128 stands for zero in the data rows.
Each row below has a hidden score, from 0 to 20, with 10 about the middle. What is it? The score is a weighted sum of the row's numbers plus the product of two more (or one squared), each taken from its middle value.
[139 105 110 125 136 168 110 119  76 162 185  99 180  63  91 166 169 122
  55  66  98 150 160 141 174 117 141 172  86] -> 14
[ 79 122 137  89 101 143 167 125 138 183 158 151 127  97 100 142 122 145
 156  97 138  90 101 121 181 162 173 240 110] -> 8
[ 85 149 115 116  79 157 146 109 116 189 168 158 147  75  92 124 176 120
  86  79 104 137 148 129 190 124 177 225  91] -> 9
[101  85 132 107  86  78 147  74  97 171 166 128 177  48  90 185  99 146
 138 142 109 114 123  94 152  95 153 167  87] -> 3
[123 118  96  90 109 142 140 105  94 141 154 103 138  95  99 108 137  90
 108  88  98 115 166 103 120 145 160 155 146] -> 11
[ 98 140 145 126  80 161 162 111  49 180 170  49 134  50  90 113 129 156
 144 128 106 101 158  90 105 132 128 120 125] -> 19
[113 108 112 112 102  93 113  90 150 160 154 136 169  95  88 118 115 100
 118 119  98 151 156 139  80 149 172 129 111] -> 8
[106  91 107 120  72 103 122 156 121 166 155  99 119  78  74 143 149 101
  97 130  91 146 194 115  83 137 136 162 112] -> 11
[100 110 147 100 111 121 134  88  73 169 154 120 144 101  55 140 137 153
  91 115  78 163 185 137 138 136 168 148  92] -> 8
[126 131 163  79  89 142 131  99 101 135 160 141 143  97  54  79 110 106
 121 126  92 119 163 108 139 120 146 137 157] -> 10
[ 77 137 136  92  90 136 136 114 113 145 147 131 160 109  71 133 156  85
 116 151  83 105 164 175  89 122 183 171  85] -> 9
[ 73 152 116  95  97 120 135 110  75 179 156 140 167 109  88 161 136 100
 133 129 107 171 125 124 167 142 214 182 123] -> 12
[ 74 103 120 115  70 115 135  98 116 143 183 139  70 140 119 109 119 124
 142 117 108 129 130  94 133 118 151 124 152] -> 15
[124 143 161  79  72 127 107  77 122 132 105  74 111  97 125 109 125 178
 123 130 104 123 154 119 152 139 177 149 189] -> 12
[105 109 139 113 101  96 100 120 134 118 145 122 131 102 109 124 144 165
 128 133 109  79 144 124 147 161 147 210  91] -> 7
[ 83 176 158 104  89 108 155  96 112 167 159  98 109 123 112 124 136 144
 133 133 102  90 149 146 169 116 164 173 120] -> 13
[108 116  93 113 111 165 112  51 179 133 131 112 133 137 147  99 129 116
 125 155 110  92 137 128 151 167 116 137 108] -> 9
[106 127 101  83 130 100 106 129 124 123 124 102 193  82 109  94 125 114
 117  78  95 111 168 116 147 155 169 119 152] -> 8
[ 99 111 103  93 165 185 168  96  88 155 137 121 123 112 114 164 127 159
 117 150 101 132 165 117 155 120 154 166 113] -> 11
[108  82 148 161  87 125 123 116 126 145 163 143 144 149 127 130 112 145
 138 171 105 111 139 148 114 156 119 126 144] -> 13
[ 95 147 121 112 163 128  83 112  80 127 153  79 166 119  73 132 111 142
 129 121 103 132 148 130 128 114 109 140 125] -> 10
[114 136 103  89 168  91 141  83 127 113 139 139 105 128 133 156 127 145
 128 140 109 140 136 145  47 143  53 115 124] -> 1
[114 101 139 101 144 116 147  76 120 108 109 114  89 156 116 152 144 157
 112 141  92 141 165 155 106 109 159  75 141] -> 11
[109 126 178  87 131 138  95 115 132 190 149  91 114  74  79 159 138 124
  98 119 101 190 190 143 113  82 100 168 168] -> 7
[ 95  84 147 127 174 125 130 111 147 165 174 152 143 147 150 143 137 123
 111 135 103 136 151 116 135 107 130  99 139] -> 8
[116 116 161 126 109 115 159 129 186 127 126 148  98 128 145 182 143 134
 100 133  86 134 180 174 114 101 137 131 153] -> 7
[ 87 132 136 120  59 146 139 121 157 133 140 128 107 134 106 130 116  98
  98  81  90 130 190 131 170 129 144 118 148] -> 12
[107 136 123 108  33 145 148  72 169 168 151 127 120 145 108 102 143 132
 126 152  92 141 172 115 143 114 121 149  86] -> 8
[ 81 119 130  88 150 107  97  69 154 120 112 109 175 145 115 137 138 162
 108 141  95 115 165 109 153 132 131 151 117] -> 5
[ 68 141 142 131 108  91 132 113 141 115 104 133 123  87 110 145 123 103
  95 137  92 114 168 104 157 151 135 140 118] -> 8
[102 119 127 144  83  89 101 140 147 117 118 145  84 133 132 128 148  79
 114 106  99 104 152 109 125 123 133 100 111] -> 10
[119 166  82 135  88 119 152 114 119 104  71 125 102 142 141 161 139 125
  93 152 106 136 145 138  93 146 116  99 140] -> 10
[113 124 161  86 114 101 113 163 133 105 111 136 133  86 131 150 148 115
  70  79  90 141 190 167 133 139 148 130 100] -> 5
[111 122 128  74  94 149 120 110 147 135 123  86  87 159 122 157 128 106
 101  95 100 125 165 115 137 108 175 166 124] -> 9
[ 92 151 146 123  84 140 131 118 150 166 126 113  90 152 130 143 128 109
  84  82  86 173 187 139 137 139 152 162 122] -> 11
[113 128 147 121  98 136 148 113 129 145 170  96 123 102 113 129 132 131
 104 144  89 151 186 170 191  86 137 136 127] -> 12
[ 93 107 142 106 119  78 128 129 117 129 157 122  70  62 101 131 135 101
 103  96  99 133 202  97 102 106 136 143 131] -> 14
[119 124 134  62  96  99 131  96  97 142 150 105  85 114  99 118 137 122
 109 121  94 152 180 141  83 155 147 134 148] -> 13
[117  92 132 106  92 141 141  99 110 131 162  71 130 110  95 127 141 103
  87  98  92 183 218 168  92 116 126 124 128] -> 12
[ 63 130 185  97 103 154 103  97  60 156 160 103 135  88  80 184 125 115
  98 104  86 142 209 152 170 147 161 185 104] -> 10
[ 93 104 134 100 132  86 108  88  91 148 172 171 114  85  92 156  92 124
 145 123  87 138 168 104 184 137 163 126 150] -> 10
[ 91 100 104  61  88 121 127  89 142 174 128 124 114 108 110 133 118 106
 117 136  90 113 200 160 155 160 136 105 137] -> 7
[ 85 120 117  81  96 160 161  78  97 182 168 127 125  87  93 148 102 120
 142 165  88 152 186 110 142 145 151 133 105] -> 10
[121 113 122  53 148 115 102  93 100 171 183 167 185 110  68  90 111  95
 161 125 101 140 150 131 150 112 154 128 117] -> 8
[ 90 134 143  84  54  50 127  83 113 152 161 179  99 125 112 102 120 136
 138 130  89 108 162 132 155 100 132 113 158] -> 11
[ 70  86 115  79 118  94 133  66 130 153 159 123 143 105 107  71 134 137
 150 175  91 155 170 119 147 114 163 151 109] -> 10
[ 85  97 142 130  96 122 139 121 101 103 116 132 120  75 118 151 102  88
 136 183  95 172 164 108 154 121 103 145 154] -> 10
[104 134 161  76 126 133 124 113 124 111 126 116  95 130 145 157 138 115
 107 131  86 170 213 162 112 132  78 114 129] -> 8
[ 56 125 150  84  68 156 125  93 140 170 151 121 141 135 143 121 141 131
 142 154  90 143 184 134 161 148 165 145 163] -> 13
[ 72  93 173  52 111 158  99  90 159 177 166 118 124  78 132 132 123  87
 124 131  95 178 176 118 118 116 109 142 127] -> 5
[ 65 115 114  80  80  89 110  65 156 146 161  99  78 136 141 124  92  76
 134  92 100 172 188 128 106 125 114 108 136] -> 10
[ 72 150 147  70  86  92 134  67 112 180 152 115 101 135 162 145 116 105
 143 125  84 179 194 150 172 130 137 141 117] -> 9
[ 42 108 132  75  82 120  98 102 106 188 167 135 140 132 150 115 151 127
 131 158  96 163 166 150 130  97 132 138  93] -> 11
[ 81 144 163  83  57 136 117  80 128 157 172  83 130  84 119  94 143 105
 115 137  88 192 211 151 182 133 147 190 115] -> 11
[ 63 127 130  21  39 139 136  70  94 166 180  90 155  77 106 131 118 124
 130 129  83 135 198 155 193 120 148 194  85] -> 9
[ 76 162 163  76  96 136 141  44 114 165 158 158 118 131 121 125 124  97
 141 145  83 103 178 135 200 156 145 178 100] -> 5
[ 54 112 131 118 125 151 117 125 106 157 182  98 138 112 105 165 129  93
 143 121  81 169 183 115 154 113 128 139 128] -> 12
[ 36 119 145  74  88 129 162  69 103 177 158 135 152  70 100 136 111 114
 147 142  90 189 175 156 150 130 170 177 144] -> 13
[ 89 115 137  70  59 110 165 113  95 171 160  84 154  66  99 153 122 134
 153 112  88 153 189 125 170 126 162 160 102] -> 8
[ 76 102 117 102 123 131 119 123 121 180 164  94 123  85 106 129 117 126
 134 132  96 176 196 119 166 123 162 140 105] -> 14
[ 84 135 147  68 125 131 148  75  91 159 186 119 121 125 105 158 102 108
 133 109  96 149 185 129 130 132 118 149 183] -> 13
[ 66 158 132  61  50 104 154  60  75 165 168 100 147  70  64 126 118  72
 109 117  90 194 220 127 116 115 151 146  75] -> 5
[ 59 159 141  67  60 120 150  71 117 171 162 113 123 122 128 135 121 153
 157 145  88 132 211 140 140 141 184 145 156] -> 17
[ 77 124 179 107  67 118 140 123 123 165 174 136 116 105 129 123 128  94
 124 124  89 161 188 143 118 112 157 111 139] -> 13
[ 74 104 129  74  68  99 126  62 121 161 171 134 159  55 120 106 136 125
 136 139  82 189 200 162 190 173 137 154 147] -> 5
[ 73 133 148  70  72 145 133  56 110 149 157 118 131  70 101 141 115 119
 122 162  84 210 196 206 134 173 130 188 100] -> 8
[ 52 119 137  59 101 135 139  71  89 170 159 122 123 130 120 142 135 106
 123 154  87 150 178  99 154 152 119 150 127] -> 9
[ 80 125 136  82 115  80 127 112 135 164 147  83 153 109 111 128 155 116
 113 103  83 152 195 128 148 113 140 134  97] -> 8
[100 127  95  59  70 109 161 111  34 137 155 102 145 100  79 119 152 111
 113 121  86 116 180 186 171 134 134 166 103] -> 10
[ 90  82 136 103 135 140 103  81 156 137 146 134 121 124 102  90 112 142
 138 130  94 139 144 122 145 131 151 188 132] -> 9
[114 115 101  88  84 137 154 122 144 103  89 104 135 134 134 114 121 160
 123 133 104 141 163 118  76 130  78 110 113] -> 10
[104 128 126 104 123 135 129  93 143 105 101 115 141  90 105 147 155  75
  86  94  83 168 203 103 121 146 137 141 146] -> 7
[ 77 116 113 112 135 120  74 122 111 137 133 109 127 148 123 136 133 115
 128  99 102 127 172 115 125 157  98 123 112] -> 11
[113 150 137  73  98 117 118 115  93 115 100 144 102 107 154 120 111 124
  79  91  99 147 208 143 111 117  88  83 131] -> 11
[ 82 117 152  87 125 101 131 134 134 104  88 106 144 105  98 134 123  49
  35  70  92 229 236 182 161 163 101 115 156] -> 8
[ 82  84 151  86  86 125 181 110 147 131 120 116 142 122 103 110 128 105
 116 141  83 129 197 148 113 125 117  75  90] -> 8
[114 163 129  95 154 115 118  93 134 116  99  97 121 138 125  97 138 109
 101 151 101 172 189 181  49 120  81 101 124] -> 9
[ 83 150 163 105 115  78 125 103 131 115 128 106 152 113 106 156 150  72
  88  80  80 205 209 132 136  58 128 100 141] -> 7
[142 112  69  85 143 140 101 140 125 157 165 117  93 115  92 138 120 116
  95 100  98 134 192 156 147 149 139 125 116] -> 13
[119 121 151 134 103 134 115 120 148 149 154 146  87 122 135 119 141  91
 116 132  98 124 168 136 129 125  68  99 122] -> 8
[102 130 131 121 159 114 153 108 107 129 134 123 108 147 104 138 147 133
 128 109  94  91 162 129 113 140 142 173 143] -> 13
[ 76 117 135 115 132 107 118 109 140 127 154 154 111  95 130 133 117 105
 147 141 107 152 151  77 133 118  89 150 125] -> 4
[123 160 101 103 105 183 134 145 170 122 148 181 123 146 139 123 116 136
 155 151 115 169 128 129 107 127 152 131 117] -> 15
[ 98 149 106 107 131 159 133 162 118 102  97  88 125 146 142 140 136 121
 118 125  95 125 136 134 121 138 117 115 111] -> 13
[117 128 147 110 112 120 119 128 153 137 127 107 103 145 128 147 115 101
 139 135 122 135 137  80 149 178 163 177 105] -> 7
[115 117 137 136 104 107 153 112 168 121 114 104 121 132 151 114 126 188
 161 131 131 120 116  97 153 110 180 157 149] -> 13
[124 109 129  66 128 110 156 112 133 137 126 109 130 151 177  71 127 157
 141 155 124 100 130 107 138 152 177 111 112] -> 9
[ 98 125 118 120  86  96 147 156 129 131 138 143 143 136 112 160 149 162
 129 142 109 151 125  91 184 130 143 161 111] -> 12
[123 110 117 118 127 135 130 114 152 109 106 109 131 124  98 124 113 133
 142 167 116 149 118 134 133 127  97  78  87] -> 11
[115 100 110 109 104 116 131 107 119 131 111 152 139 114 142  95 125 132
 159 131 114 104 120 107 121 160  69 145 175] -> 7
[ 94  96  94  88  77 107 124 143 155 140 123 142 118 143 123 132 110 152
 151 128 114 140 122 126  93 148  83  99 143] -> 11
[102 151 141  77  95 105 140 160 147 144 161  89 138 143 149  88 122 115
 130 120 108 116 136 147 115 121 117 156 123] -> 12
[128  80 108 101 103 163 144 100 149 166 159 121  88 137 123 168 140 164
 156 125 100 153 135 133 109 135  96 104 119] -> 10
[108 119 155 120  70 143 138 111 161 162 151 122 143 123 145 117 119 146
 137 173  98  97 171  86  90 140 105 124 154] -> 9
[ 98 110 156 113  86 128 129  88 163 169 175 128 104 132 147 106 119 146
 142 133 120 109 150 144 124 132 148 142 152] -> 13
[103 148 116 120 109 126 131 132 182 171 173 203 144 117 167 125  85 116
 173 155 101 116 136 110 130 124  99 153 148] -> 9
[ 75 145 162 137 105 129  81  81 173 127 142 175  98 128 136  95 109 146
 152 163 118  76 121  91 103 157 112  95 117] -> 8
[115 119 155  96 111 102 115 111 142  89 125 128  96 168 115 108 131 134
 140 205 115 119 133 117 167 101 102 130 113] -> 8
[112 162 137 166 120 169 133 137 150 118 127  97 134 155 171 122 128 163
 151 172 136  86 111 140  97 178 154 147 135] -> 12
[138 135 128 115 158 165 147 131 131 106 105 134 146 135 150 133 139 150
 137 191 126 116 107 122 154 103 140 105 130] -> 11
[155 151 129 111 108  76 109  61 118 101 124 112  77 190 163 146 139  85
 111 155 104 117 121 132 125  86 145 135 106] -> 8
[145 128 142 115 147 144 128 131 145 101 114  91 111 179 148 131 142 122
 101 148 101 119 131  70 109 110 141 127 124] -> 9
[122 105 120 161 140 134 155 140 102 141 124  91 145  85 125 114 118 113
 152 175 129 126 110 130 123 103  88 120 140] -> 12
[126 176 142 149 142 168 114 130 142 115 123 143 115 126 144 128 122 146
 148 181 122 147 127 126  89 107  94  93 135] -> 11
[117 178 119 128 117 122  84 184 143 109 127 130 124 130 116 128 131 149
 143  94 109 120 118 124  93 100 136  84 151] -> 14
[139 167 143 144 170 111 111 163 122 123 118 129 133 135 136 120 123  89
 127 131 105 136 134 125 111 137  97 106 164] -> 10
[135 113 108  83 139  99 124 126  70 116 138 139 131 135 131 140 134 139
 130 120 117 122 129  96  78 142 119  79 149] -> 10
[ 91 118 161 147 148  99 154  96 196 140 159 161 126 126 155 130 117 130
 136 130 115 134 126  96 110 101 133  90 132] -> 3
[123 144 158 137 126 143  92 134 167 131 154 180 136 166 167 131  99 135
 167 124 129 131 113 134 116 122 149 111 113] -> 10
[129 157 120 127 132 134 114 121 158 126 126 124 115 182 146 155 123 192
 134 140 134  71 119 122 127 106 155 150 124] -> 9
[141  77 134 124 150 122 123 141 100 108  88 148 132 178 144 164 118 167
 159 146 146 118  94 109 108 129 118  77 136] -> 9
[130 149 108 171 114 124 132 176 117 121 108  60 183 161 108 118 117 128
 148 123 145 112  99  95  76 142  92 114 164] -> 15
[143 101 100 154 107 131 121 121 174  83 107 125 148 176 186 134 105 138
 146 109 150 108  87 113 111 138 119 121 158] -> 11
[138 105 130 125 136 107 174 136 142 107 115 136 159 166 142 128 103 117
 160  99 155 120 105 149 107 111 124 104 155] -> 8
[147 114 126 155 154  90 129 135 186 106  99  93 139 169 147 127 108 163
 143 147 148  56 106 133 109 117 140 103 174] -> 10
[163 114 119 129 128 118 141 184 114 104  92 123 118 177 168 118 115 131
 146 118 147 121  98 130 119 131 104 123 171] -> 9
[118  90 139 149 140 139 122 123 157 146 146 117  74 138 161 104 118 155
 143 175 120 108 108 158 114  98 130  78 142] -> 14
[100 138 116 122 137 128  92 165 169 146 142 141 126 107 168 130 121 164
 155 149 124 108 123 123 105 126 121 111 169] -> 14
[106 123 129 110 183 113 133  99 161 152 139 108  86 146 119  87 100 135
 155 161 113 101 129 131 106 129 102 138 186] -> 15
[119 117 168  89 151 149 115  98 231 173 159 179 154 174 155 181  90 141
 175 153 123 100 123 135 118  96  97 111 159] -> 3
[115 124 167 106 113 172 129 112 176 194 160 212 117 155 165 103  58 141
 180 113 149 137 109 143 138 111  56  96 124] -> 6
[ 98 129 174 101 133 135 167 103 196 131 146 221 115 228 201 155  76 163
 171 150 127 118 121 117  70 121 131 120 166] -> 4
[107 125 106  90 118 111 147 129 185 188 162 184 140 151 160 148  76 100
 185 111 141 134 116 129 133 114 124 147 191] -> 9
[120 142 146 106 135 167 118 129 178 167 147 206 149 173 206 154  37 125
 196 130 158 153 117 165 151 118 127 112 187] -> 10
[ 97 156 174 143 108 143 150 145 196 149 136 170 164 185 240 128  66 137
 183  83 151 117 101 144 104 164 125  98 126] -> 8
[135 129  89 131 117 141 143 154 185 109 116 142 147 145 172 116  62 123
 169  84 161  87 115 115 189 132 113 156 126] -> 8
[137 145 131 112 150 119 131  99 156  85 101 102 196 175 183 187  64 171
 166  89 202 147  93 192  77 128  64  92 128] -> 6
[123 130 118 101 133 105 141  98  95  66  49 130 179 205 185 151 114 176
 148 142 147  64 105 158 142 138 123  81  64] -> 7
[110 122 106 179 157 146 124 103 142  78  71  84 118 210 160 109  90 123
 150 175 147 139 113 119 151 104 135 120 164] -> 16
[128 110 162 168 116 131  99 157 132 101  91 135 148 189 212  77 155 125
 136 134 129 106 130 119 126 141 100 113 146] -> 9
[113 158  77 161 161 119 170 165 120 112  92 164 143 205 198 121 157 113
 103  94 127 121 122 125  95  61  93  92 139] -> 13
[139 153 145 151 125 133 112 150 116  91  96 114 131 123 133 123 138 148
 131 110 112 101 127 108  92 143  77  84 175] -> 10
[136 162 120 125 124 131 139  83 145 146 105 113 124 133 167 102 130  84
 101 141  99 151 152  91 111 115 104  77 132] -> 8
[117 123 151 145 150 147 136 107 165 167 133 124 134 151 160 105 127 125
 127 140 101  97 141 109  66 119  98  82 118] -> 7
[101 122 108 156 132  93  89 109 134 158 147 127 116 187 161 128 142 114
 135 127 104 133 153 131  85 111  98  73 183] -> 15
[ 88 106 126 141 180  99 100  92 111 152 153 131 114 160 158 133  97 139
 159 177 122  98 133 102 103 137 122 114 182] -> 15
[116  81 129 104 123 107 166 132 169 159 147 146 123 119 183 127  50 104
 186 145 149 121 113 197 117 164 128 127 171] -> 5
[132 107 160 141 135 110 150  80 207 161 178 183 129 152 190 122  67 157
 178 122 141 115 111 180 102 160 159  82 123] -> 6
[143 126  97 161  84 107 110 126 197 160 166 191 173 166 154 103  81 166
 162 101 150 100 108 147 189 136 205 140 133] -> 14
[160 107 117 125 144 105 126 135 180 175 179 225 141 242 154 153   0 145
 186  84 219 184  97 209 135 121 121 130 165] -> 10
[172  85 105 135 133 134 125 138 205 137 154 208 123 179 185 131  26  78
 174  61 229 181 116 227 135 123 144 163 161] -> 10
[144 177 150  98 102 102 163 145 167 136 141 155 127 191 202 163  17 137
 176  98 255 186 103 255 143 185 156 156 119] -> 6
[119 156 123 115 127  90 133 102 189 145 164 131 163 172 176 159  85 116
 169 151 186 192  96 211 156 150 156 201  92] -> 14
[146  88 120 160 161 140 138 100 193 112 138 164  57 169 184 122  40 132
 162 161 203 202  92 204 136 106 106 126 105] -> 10
[118 135 152 123 115 126 155 117 178 116 111 127 151 209 160 137  96 100
 173 160 178 132  97 201  94 140 178 130 158] -> 10
[148 123 134 132 167 116 134 143 154 127 116  78  96 132 151 119  82 165
 164 151 161 113  96 174 128 109 109 137 178] -> 13
[153 122 142  97 140  92 110 129 114 169 152 122 142 125 162 108  94 168
 156 152 157 159 104 145 146 103  84 107 121] -> 10
[129 175 134 145 185 121 153 182 135 157 155 151 130 149 142 109  85 115
 153 149 133  75 120 118  70  89 144  92 133] -> 11
[148 129 140 139 153 117 121 125 140 171 138 136 135 123 122  96 117 115
 155 174 123 118 121 137 156 136 135 137 111] -> 9
[119  83 129 122 155 120 152 168 163 184 153 226 141 166 143 129  39 166
 188 112 188 159 111 184 153  94 127 133 157] -> 11
[158 102 126 157 130  98 125  90 139 132 155 168 159 154 163  69  67 100
 171  98 185 206  95 174 151 107 103 102 133] -> 11
[148 133 136 130 143 149 117 173 140 149 171 179 129 146 134 108  92 120
 152 163 152 138  87 171 116  85 125  98 102] -> 16
[141 113 142 177 145 144 142 187 155 116 164 148 161 170 142 147  70 114
 165  91 200 113 105 175 107 105  82  72 180] -> 13
[144 136  76 183 151 119 108 155 185  93 141 169 156 134 162 176  68 110
 174 148 201 147  76 175  69  91 117  93 140] -> 16
[179 147  87 162 203 124 198 141 135 108 100 158 126 140 138 135 107 154
 136 158 179 115  99 179  75 140 111  67 161] -> 9
[151 127 105 143 149 123 126 108 154  96 111 106 112 133 135 140  94 117
 156 100 200 140  78 198 127 150 112  77 133] -> 7
[164 121 130 181 116 137 127 161 145  95 105 121 145 184 153 124  89 140
 170 124 207 165  89 197 109 129 109  90 126] -> 13
[141 143  90 142 101 101 145 122 155 109  63 107 115 147 171 125 122 159
 140 145 196 149  78 213  70 130 103 112 114] -> 11
[149 158 131 155 150 148 140 128 138  66  96 108 173 110 156  76 138 134
 136 175 204 133  87 195  71 157 119 117 128] -> 9
[143 127 123 139 140  90 157 135 150 137 116 125 140 149 139 124 140 140
 147 166 175 146  98 122 103 115  93 132 175] -> 9
[160 159 134 129 144 144 124 136 175 165 146 164 137 164 170 121  92 131
 156 144 195 186  91 166  84 120 115  92 142] -> 11
[152 149  62 164 187 104 123 174 168 147 129 110  91 153 159 110 118 190
 153 130 194 197  91 168  83  97 107  97 128] -> 15
[152 159 131 201 152 137 115 126 124 130 141 102  96 156 139  72 120 143
 136 230 179 160  81 149 100 161 112 122 181] -> 17
[185 142 113 138 144 122 103 153 124 141 174 196 105 156 146 109  97 102
 151 105 202 211  80 169 149 118 144 149 172] -> 13
[174 110  96 196 141 102 105 141 162 101 154 183 110 177 150 102 111 143
 162 111 197 186 100 170  77 128  80  77 123] -> 12
[172 138 100 158 153 128 143 135 168  99 135 143  89 129 140  94 133 125
 138 191 174 137  84  88 132 149 112 102 179] -> 10
[170 125 120 174 153 155 122 154 153 113 151 153 106 117 108 115 153 137
 143 173 179 142  93 166 126 137 164 155 137] -> 12
[207 106 100 171 183 179 124 120 138 124 135 146 144 150 148 140 115 155
 149 169 226 197  95 183 123 142 167 123 123] -> 15
[155 118 118 165 164 164 164 162 143 113 124 136 140 157 141  89 153 140
 134 161 213 163  90 119 154 127  96 117 121] -> 12
[175 136 149 144 190 143 161 141 114 128 118 145  91 135 133 139 108  96
 157 176 214 162  87 154 155 138 119 173 122] -> 7
[145 148 111 187 131 122 124 138 136 125 141 112  76 155 126 133  93 154
 160 126 212 229  87 203 122 101 160 152 150] -> 17
[177 130  99 177 164 190 162 152 163 124 123 159 140 145 154 157 120 143
 157 112 237 194  75 200 152 116 154 146 139] -> 12
[179 148 114 159 114 112 157 172 105 120 103 127 130 101 144 124 143 153
 140 148 179 138  84 107 157 135 161 141 110] -> 7
[157 129 110 111 115 123  93 197  71 173 150  64 161  92 106 134 149 138
 136 157 153 163 100  96 186 135 207 176  97] -> 18
[189 140 131 153 164 171 172 116 144 184 160 152 120 155 157 127 127 193
 164 173 177 123  87 140 132 162 131 128  93] -> 9
[151 126 132 113 131 109 129 141  83 174 174  90 127  82  56 133 133 164
 146 112 146 128 102  65 164 120 193 148 116] -> 11
[116 142 112 119 129 127  95 123  73 154 170 163 164 127 127  88  81 169
 162 129 152 135 104 120 146 142 141 169 129] -> 14
[115 171 146 118 121 132 111 165  85 168 177 158 178 121 115  89  68 108
 137 169 125 121 114 153 156 142 118 139 106] -> 15
[115 106 136 132 111 130 122 136  52 180 158 167 193 124  81  95  61 113
 166 140 124 123 125 152 154 135 145 172 109] -> 14
[126 172 131  92 142 122 165 144 135 160 158 255 130 146 115 116  36 121
 180 120 184 150  90 176 155 131 119 168 104] -> 5
[112 147 132 117  97 128 120 109 145 152 169 227 108 168 122 129  51 139
 165  92 170 134  93 144 157 131 149 190 135] -> 6
[ 75 135  98  81 135 122 141 101 128 140 157 150 120 121 137 138  52  92
 190 124 192 137  97 203 146 125 131 171 123] -> 10
[121 127 146 129 141 184 128 186 191 142 117 142 143 187 145 136   3 118
 163  74 208 145 106 236 135 132 136 117 166] -> 13
[ 96  92 127 103 129 122 137 104 117 113 101 119 131 160 162 114 115 172
 167  95 140 125 109 182 138 117 103 162 162] -> 12
[124 127 176  87 119 106 152 110  99 140 142  62  87 102 123 106 109 171
 171 158 139 128 100 136 158 130 135 194 161] -> 14
[137 147 127 118 146 153 143 112 130 176 130 116 122 153 184 108  90 112
 173 113 147 130 116 104 180 104 110 153 138] -> 10
[112 146 117 122  90 144 132 142 142 185 149 139  95 136 129  48  78 122
 144 104 142 119  99 100 146  95 163 117 136] -> 17
[ 99 128 147 134  96 164 149 126 100 198 158 121 141 167 143 146  80 160
 179 167 147 141 125 176 169 120 168 154 173] -> 16
[ 94 104 160  98  96 136 112 111 167 172 178 172 156  98 131 142  90 112
 150 139 137 118 126 124 172 124 142 184 109] -> 6
[ 98 141 111 112 123 126 172 102 156 153 151 165 156 131 157  74  85 118
 192 125 177 131 111 122 134 132 107 167 152] -> 12
[ 83 104 150  91 114 143 152 116 167 137 135 134 108 159 134 117 107 132
 164 157 126 155 117  69 150 154 149 142 125] -> 9
[135 171 123 133  67 117 129 104 116 136 134 147 129 136 139 162 115 131
 159 130 146  92 101 111 178 124 122 181 127] -> 7
[129 109 105 114 128 145 121 120 158 104 142 152 114 134 168 115 107 142
 157 166 151 101 114  91 149 128 153 127  85] -> 11
[ 98 114 132  91 117 142 124 112 148 106 101 108 183 123 148 144 119 144
 139 125 131 129 113 143 132 127 177 127 136] -> 9
[147 150 183  61 118 119 120 116 102  97 101 142 133 186 126 150 147 125
 103 120 116 101 125 160 177 122 178 179 127] -> 3
[147 131 109 119 141  88 135  92  83 125  78 107 108 141 150 143 148 116
 143 109 136  96 120  79 135 128 110 118  90] -> 5
[111 135 105 116 106 152 125 118 113  83  70 110 129 162 146 103 167 128
 124  94 116 136 136  94 179 137 166 141 122] -> 9
[119 109 132 116 110 119 141  83 136  94  75  73 109 113 164 151 162 163
  93  86  97 112 140 122 154 162 153 159 136] -> 3
[ 74 133  90 169 130 148 131 114 143 129 109  79 143 129 138 124 142 111
 121 149 112 111 128  95 181 146 165 135  76] -> 14
[148 102 100 118 161 136 128 131 140  86  97 120 130 126 164 144 132 141
 120 112 142 130 112 114  83 115 125 139 130] -> 9
[126 100 119 145 138 115  88 134 136  91 107 136 129  98 116  98 148 146
 113 117 103 100 132  90 140 154 116 129  69] -> 8
[110 157 124 156 123 143 121 143 116 138 135  81 137  87 137 120 161 178
 127 159 116 114 115 104 191 142 188 171 104] -> 13
[103 139 126  77  88 110 121 139 171 137 123 129 118 168 142 130 138 123
 106 144 108 110 123  89 168 146 111 163 131] -> 9
[ 54 114  85 106  92  98 145 126 137 121 121  90 113 139 135 144 137 129
 125 168 115 134 130 107 149 136 119 127 133] -> 13
[104 137 172 118 126  95 111 121 140 122 130 110 130  87 160 136 156 137
 114 124 119 135 125 105 154 129 137 139 103] -> 7
[120 138 122  90 109 131 125 134 133 108 123 140 130 151 127  99 144 127
  91 144 123 112 129 111 137 173 150 179 122] -> 9
[120 111 120 140 133 122 133 145 108 118 116 110 141 121 125  93 123 158
 133 150 116 108 128  75 171 143 172 174 156] -> 14
